Here are some points:
-1.21  2.35  0.60  2.15 -0.30  0.15  1.18  1.17
-0.71 -1.34 -0.20 -0.59 -1.84 -0.39 -2.06 -0.33
 0.89  0.81 -0.69  0.43  0.89 -1.12  1.44  0.83
-0.86  1.33  0.83  1.61  0.75 -0.87  0.86  0.15
-0.87  1.22  0.84  0.75 -0.32 -0.34 -0.19 -0.39
 1.02 -2.20 -0.30 -0.65  1.32  0.79 -0.67 -0.03
 0.08  0.28  0.62  0.18 -1.18 -0.09 -1.10 -0.51
-1.44  1.37  0.74  2.00 -1.96 -0.20 -0.85 -0.20
 0.31 -1.41 -0.99 -0.77 -0.02 -0.03 -1.23 -0.74
 0.51 -2.52  0.47 -0.53 -0.04  0.68 -1.96 -1.09
-0.36 -0.87 -0.83 -0.38 -1.75  0.18 -1.59  0.48
 1.12 -0.97 -1.66 -0.69 -0.93 -0.56  0.48  0.43
-1.08  0.27  0.60  0.78 -1.45  0.31 -0.94 -0.23
 0.11  0.40  0.36 -0.16  0.21  0.19 -0.30  0.19
 2.72 -0.21  0.57 -0.59  2.65 -0.66  0.97  0.51
-1.22  0.29  0.34  1.78 -1.30 -0.61  0.21 -0.96
 1.32 -1.32 -1.49 -0.89 -0.11  0.47 -0.03  0.34
 0.44  0.13  0.31 -0.92  1.81 -0.11  1.45  0.10
 0.62  0.15  0.78 -0.55  1.17 -0.43  0.63  0.13
-2.15  0.79 -0.06  0.82 -1.98 -0.18  0.25 -0.04
 0.91 -0.13  0.24 -0.77  0.96 -1.15  0.07 -0.17
 0.00 -0.67 -0.83 -0.93 -0.33  0.05 -0.28  0.05
Then 19 other points, each followed by its number:
 1.11 -1.51 -0.62 -0.39 -0.38  0.24 -0.40  0.08 0
 2.19 -1.31  0.32 -1.46  1.98 -0.14  0.23  0.55 1
 0.60  2.46  1.18  0.32  3.20 -0.47  3.68  1.24 2
 0.54 -1.19  0.30 -0.26  0.03 -0.07 -1.15 -0.56 3
 0.86 -1.06 -0.45 -1.20  1.65 -0.24  0.92 -0.27 4
 0.10 -1.29  0.29 -0.05  0.41  0.46 -1.25 -0.97 5
 1.31  1.07  1.01 -0.37  1.50 -0.21  0.95 -0.06 6
-1.06  1.55 -0.01  1.88 -0.64  0.12  0.63  0.21 7
-1.51  1.89  0.45  1.45 -0.46  0.33 -0.56  0.46 8
 0.44  0.16 -0.26  0.38  1.31  0.26  0.86 -0.01 9
-0.52  1.06  0.21 -0.12  1.54  0.74  1.10  0.68 10
 0.31  0.14  0.46 -0.15  0.84  0.18 -0.43  0.45 11
-2.30 -0.72 -0.36 -0.06 -3.25  1.18 -1.22 -0.71 12
 0.72 -0.62  0.04 -0.20  1.19 -0.32 -0.03 -0.42 13
-1.62  0.89 -0.16  0.94 -2.03  0.19 -0.19  0.15 14
 1.25 -1.76 -1.12 -0.94  0.17  0.25 -0.99 -0.25 15
-0.76  0.03 -0.06 -0.12  0.14  0.48  0.49  0.07 16
-1.11 -1.07 -0.08 -0.54 -1.30  0.74 -1.06 -0.26 17
-1.39  1.34  0.58  1.38 -1.46 -0.04  0.14  0.38 18
Which of these numbered points is nearest to each point below, ignoring the 2 directions in which the first points spread most? Its number follows each.
-0.63  0.26 -0.14 -0.47 -0.76  0.64  0.86 -0.11 > 12
 0.37  0.51 -0.04  0.76 -0.61  0.09  0.49  0.37 > 0
-1.18  0.57  0.62  0.72 -1.10  0.65 -0.95  0.08 > 11
 0.62 -1.57 -0.46 -1.26 -0.42  0.29 -1.20 -0.24 > 18
 1.38 -0.62 -0.19 -1.58  2.58 -0.35  1.72  0.23 > 4
-0.07 -1.57 -0.25 -1.40 -0.19  0.31 -0.74 -0.96 > 4
-1.75 -0.24 -0.51  0.87 -3.28  0.61 -2.82  0.65 > 8
-0.94  1.63 -0.05  1.90 -0.30  0.08  0.86  0.05 > 7
 0.47  2.05  0.82  0.11  0.51 -0.32  1.28  1.17 > 18
-1.26 -0.57  0.29  0.68 -1.16  0.27 -1.22 -1.11 > 13
